rotation ticks, each row followed by its count of ticks
The counts run from 0 to 458.
[ 16   8  -7  15  11 -26 -17  22  -4 -34 -19 -14 -12 -15 -35  16 -38 -31
  18  13  10  13  25   1   4  10 -10  21 -14 -41  17  11   0 -24  -8   2
  -2   5 -17   9   3  29] => 211
[  2   0  23  22   5 -18   4 -31  -8  29  12  -6   6  40 -11  -5 -23   6
 -27 -14 -19 -24   1 -16  16 -17 -34  -3  33 -21  28  -4  -8  -5  15  -6
 -34 -21  13  18  -8 -14] => 83
[ 26   1  21  27 -11 -26  15   3  -6   0  -5 -32 -34  -3 -17   2 -39  -6
  10  -6  20 -25 -21 -41   9 -22 -12  -3  -8 -21  24 -27  20 -16   3  -7
 -11 -14  -2   8  -7 -11] => 397
[-25   4  -7  28  20 -24  -4 -25  24  -8 -27 -12 -19  44   0 -18 -20  17
  -8 -31  17   7  -9  -8  36 -14 -36   1   0   5  -3  13  -1  19  -7   1
 -25  -1  -5  -5  24  -6] => 16
[ 12   2  21 -50 -17 -18 -13 -16  27  -3   2   3 -12  20  26  -2   8 -15
 -22  -5  18 -23 -10  29  18  -5 -17 -20 -11 -25  -2  11  -3  14   9  -8
 -28 -21 -20 -14 -38 -10] => 107
[-12  -2   8   5   6   7   9  13   8  12  17   8  12 -10  29 -32 -19 -11
 -36  31  30  30   9   3   2 -26   0  -2   1 -22  26 -14  12 -36  29   1
 -23  12  -3 -31 -16 -21] => 263
[  6 -43  -3 -11 -10   5   5  13  17 -10  12   1 -17 -16 -33  -8 -13 -21
   1  28  38 -12  36 -30  -8  30   2   2 -23 -21  13  -9 -11  31  14  -6
   2   2   9  15 -10  24] => 299
[-12 -21 -10  15  17  -6  40 -18 -15  -8  20  20  -8   1   2 -28 -26   3
 -47  10  33  34  22   4  20  11  -3  26  -3  -2  24 -17  23 -14  20   5
 -26  11  -5  -5  -2   1] => 267
[ -9 -21 -10  14  12  -3  37  -7 -12 -10  18  14  -8  -5   9 -32 -27  -1
 -42  12  41  28  17   4  14   1  -1  23  -3  -6  21 -23  26 -25  22   8
 -21  10  -1 -12  -9  -5] => 266
[-13   4  16  -2 -28   4 -13  27   6  10  33 -23  30   9 -14 -13   7 -31
  -2  18  22   8   0 -10 -23  -8 -10 -48  -7 -36 -10 -14  -6  12   6  41
  -5 -24  -4  -5  -2 -21] => 372
[  7  21  23   9  19 -31 -14  -5  35  13  16 -24   9   6  29  -8  12 -17
 -30  -2 -27   5  12  11 -13 -13 -21   2 -22 -22  20   2  -9   5 -22 -32
  -6 -14  11  24  -1 -40] => 172
[ 24 -10  19 -17 -27  -7  11  -6  17   1  -1 -35 -31   4  -4   8 -14  -6
  -7  -7  22 -19 -29 -17  19 -23  -2  -4 -12 -29   1  -3  27 -11  26 -23
 -40  -8 -12  12 -35  -4] => 407
[-11 -20  -6  12   1 -32  18  23  22 -39  10 -18   9  -8  -8 -26 -18   5
 -11 -23  40   6  11  18   2 -14   3  16  -3 -15  -3  -3  22  16  15  37
 -14 -31  -5 -10 -32  20] => 35
[-24  11  16   9   1   0 -11  -6  46   2 -27  -9 -17  22   1  -9 -18   3
   0  15  19  -4 -16 -12  26 -41 -25 -27 -27 -14  -3   3 -12  21   0 -10
 -17   3 -14 -31  26 -15] => 327
[-21  -9 -17  37  19 -22   6  -5  26 -18 -19 -12 -21  40   5 -25 -30  14
   5 -33  33  12   1 -28  26 -13 -34  10   8   8   4  10  11  -2   2  -2
  -5   0  -2  -1  10   5] => 14
[  5   0 -27  10  11 -25 -13  -4 -29 -21  -6  -7   3  17   3  -5 -40 -34
  -2   1  28  28  14  -9  23  38 -14   8 -13 -14   8  10  -2 -34 -16   0
  -8  22 -10  24 -21  23] => 200
[-22  -3  -3  22  17  -1  -6 -12  48 -14 -17  -7 -31  33 -24 -11 -14   6
  17  -8   9  10  13 -16  20 -24 -51  -3  -9  -3   3   8  -1  15   7  -9
  -4   3  -1  -7  45 -11] => 324
[-15  14   9  23  -1 -47 -13 -14  12  -7  13 -14  -7   6   1 -17  23  -4
 -31 -23  12  20  -3  11  -6  25  -7   1  -5 -18 -13   4  11  45 -27  36
 -24 -26  -9  -1  22  -8] => 358
[ 11  19  17   6  13 -25 -21  -2  36  10  12 -30  12   4  35 -13  15 -21
 -28   0 -18   2   3  15  -9 -12 -15  -1 -23 -21  18  -2  -7  -7 -18 -31
  -9 -11  13  15  -8 -46] => 173
[ 10 -23   8  -4  45  -8   9  -8  -7 -14 -30  -8 -29   5  17 -27  -6   4
 -11 -21  16  30  29   2  -5   2 -20  12 -19  -1  12   9   0   8  13  10
  -4   1 -11  18  40 -43] => 246
[-39  10  27  -1  -4   1  30  -6 -13  -1  -4  -8  37  25  -9   9  -3  -2
 -46  20  -1 -11  -2   7  -3 -26  -7 -10   0 -45  12  29 -26  16  -7 -20
   9 -18  -8  17   2 -11] => 150
[-16   8  19  -7  -2 -22  17 -20   0 -52   9  16  -5   6 -18 -11  -4 -31
   3  -8  35   5  10  28 -10   6 -48   6  23 -20  12   6   6  -1  26  16
  28 -24 -12 -10   5   3] => 444
[-31  -9  17   2   2  -5  57 -10 -15 -38  -4  -2  10  22 -35   5 -14 -10
 -26   9  12 -11   8  12  -1 -19 -19  10 -10 -27  14  12  -8   9   3 -16
  26 -26 -12  17  16  -3] => 147
[-23   1  11  10  -4 -34   1 -15  14  -7  18  -1  27   8  -2 -18   0   0
 -45 -12   6   8   6  19  -4   5   4  -4   4 -23 -17  13  -4  54   3  42
 -39 -30  -5  -8 -14  17] => 39
[  2 -27  21  -4  -9  -2  31 -22 -20 -10  12 -29  -1   0 -48   9 -23 -19
   9   3  13  17  12 -28   0   0 -29 -27  -9 -12   7 -16   6  12  22  24
  -1  -7  -4  43   7 -11] => 69
[ 22 -24   3 -16  -6 -26  12   7   1 -12  11  15 -22  25  29  -7 -32   3
   6 -27  19  -6  26 -21   5  -7 -14   2  -4 -18  -4  19  16   2   5  -1
  -6 -23 -13   5 -61  18] => 420
[-38 -11  -1   3  16  -9   8 -23  41 -12 -18 -12  10  26  -7 -17 -14  22
 -28 -10  15   6   0  17  35 -33 -19  -3  -4  -6  -3  10  -8  35  16  10
 -35  -6  -4 -14   2   4] => 336
[  3 -27   3  27  -9   0  -4  -5 -46   3   6 -32  -2   8 -26  -9 -32 -21
   5  -5  34  -9 -14 -50   5   1  -4  -8 -11  -9  13 -22   4 -12  18  20
  -8  -5  24  19 -12 -19] => 386
[ 17   8  10  -4  -4  -7   1  32   7 -20 -33 -24   5 -19  -9  -3 -27 -32
 -15  27  27 -15   3   4 -15   6  25  14  -2 -50  10  24  -8 -10  17  -9
 -17   6 -27   9  -8  24] => 220
[-20 -38  -3   9   9   1  34   1 -33 -25  -6 -26  10  16 -11  -3 -11   3
 -31 -11  20  -9   1  -9   5 -13  10  31 -26 -20  18  19  -1  -4   5 -27
  17 -15  18  40 -19 -15] => 156
[-15   0  17  -1 -16 -14   7  -4  10  -4  33 -14   9  12 -36  -3  12 -24
  -7   8   3  24  13   4 -17  12 -22 -31 -18 -21 -17  -8   3  43  -7  47
  -9 -25 -14   6  22 -13] => 369
[-16 -17  -7  14  15 -10  37 -28 -15   0  23  24 -11   8   2 -21 -19   2
 -52  11  19  40  25   4  18  16  -9  23  -1  -6  17 -11  18  -2  11   6
 -30  10  -6   0   5   4] => 268
[-21  13  19 -11  -2 -19  18 -28  -2 -44   6  18   1  13 -21  -9   0 -32
 -11  -2  28   3   4  35  -6   4 -44  -1  23 -20  12   6  -5  10  25  15
  20 -28 -12 -14  13  -4] => 445
[  6 -15  16  -3  20  13 -12  16   9  -6  -4 -12 -14 -31  26 -18  -9 -10
   1  17  28  43  18  -9  -8 -36  -7  -2 -29 -19  18   1  15 -27  36   8
  -4  13  -3 -12   5 -42] => 253
[ 17   7  29  15   0 -38  21 -21  27  12  -3 -25 -23  18 -25   9 -22   7
  -9 -17 -13  -7   4 -14  12 -15 -43  -6  27 -24  18  -8  11   4  10 -11
 -30 -11 -12  34   8   0] => 401
[  6  -2   8 -11   5  18  -6  -4  -5   0 -26  -3  -2  26 -13  -7  -5 -18
 -36  18  -9 -25  12  12 -18   7  21  17 -16 -38 -14  38 -22  26  27  -1
 -42 -13 -13   0  29  -4] => 227
[ 13 -15  10  20  26 -37  21  -5   3 -19   8 -15 -12  -1  12  -5 -13  -4
 -15 -14  -9   3  24  -9  -9  -8 -12  31 -45  -7  20   0   8   8 -33 -27
  18 -19  14  35 -10 -25] => 168
[-40  -2  14   5  -7   8  14 -34 -49 -17   7  17  11  39 -33   9  -1  -6
 -30   8   5  -2  -3   5   7  -5 -20   6  -6 -34   2  30 -12  18   5   2
  10 -23   4   3  17  -9] => 457
[ -7 -14   3   5 -26   4   6  38  -4  -8  28 -25  24   7 -17 -19  -9 -35
   7  10  43  -2  -4 -15 -20  -5  -3 -38  -8 -21   1 -28   2  -5  11  40
   6 -23   2  -2 -13 -19] => 374
[-21   7  14   8 -11 -25 -14  -9  11   4  20  -6  34   5   6 -19   5  -4
 -47  -6   8   8   0  10 -10   3  12  -5   5 -31 -18  18  -3  48   6  40
 -38 -25  -2  -9 -18  12] => 40
[-13   5   1   7  14 -32 -10 -27 -26 -38   2  34  -8  23   2 -18 -12 -27
   2 -25  25  -6  19  10  -3  22 -41  14  12  -9  14  17 -14   6   1  16
  32 -28  10 -13  -3  -3] => 125
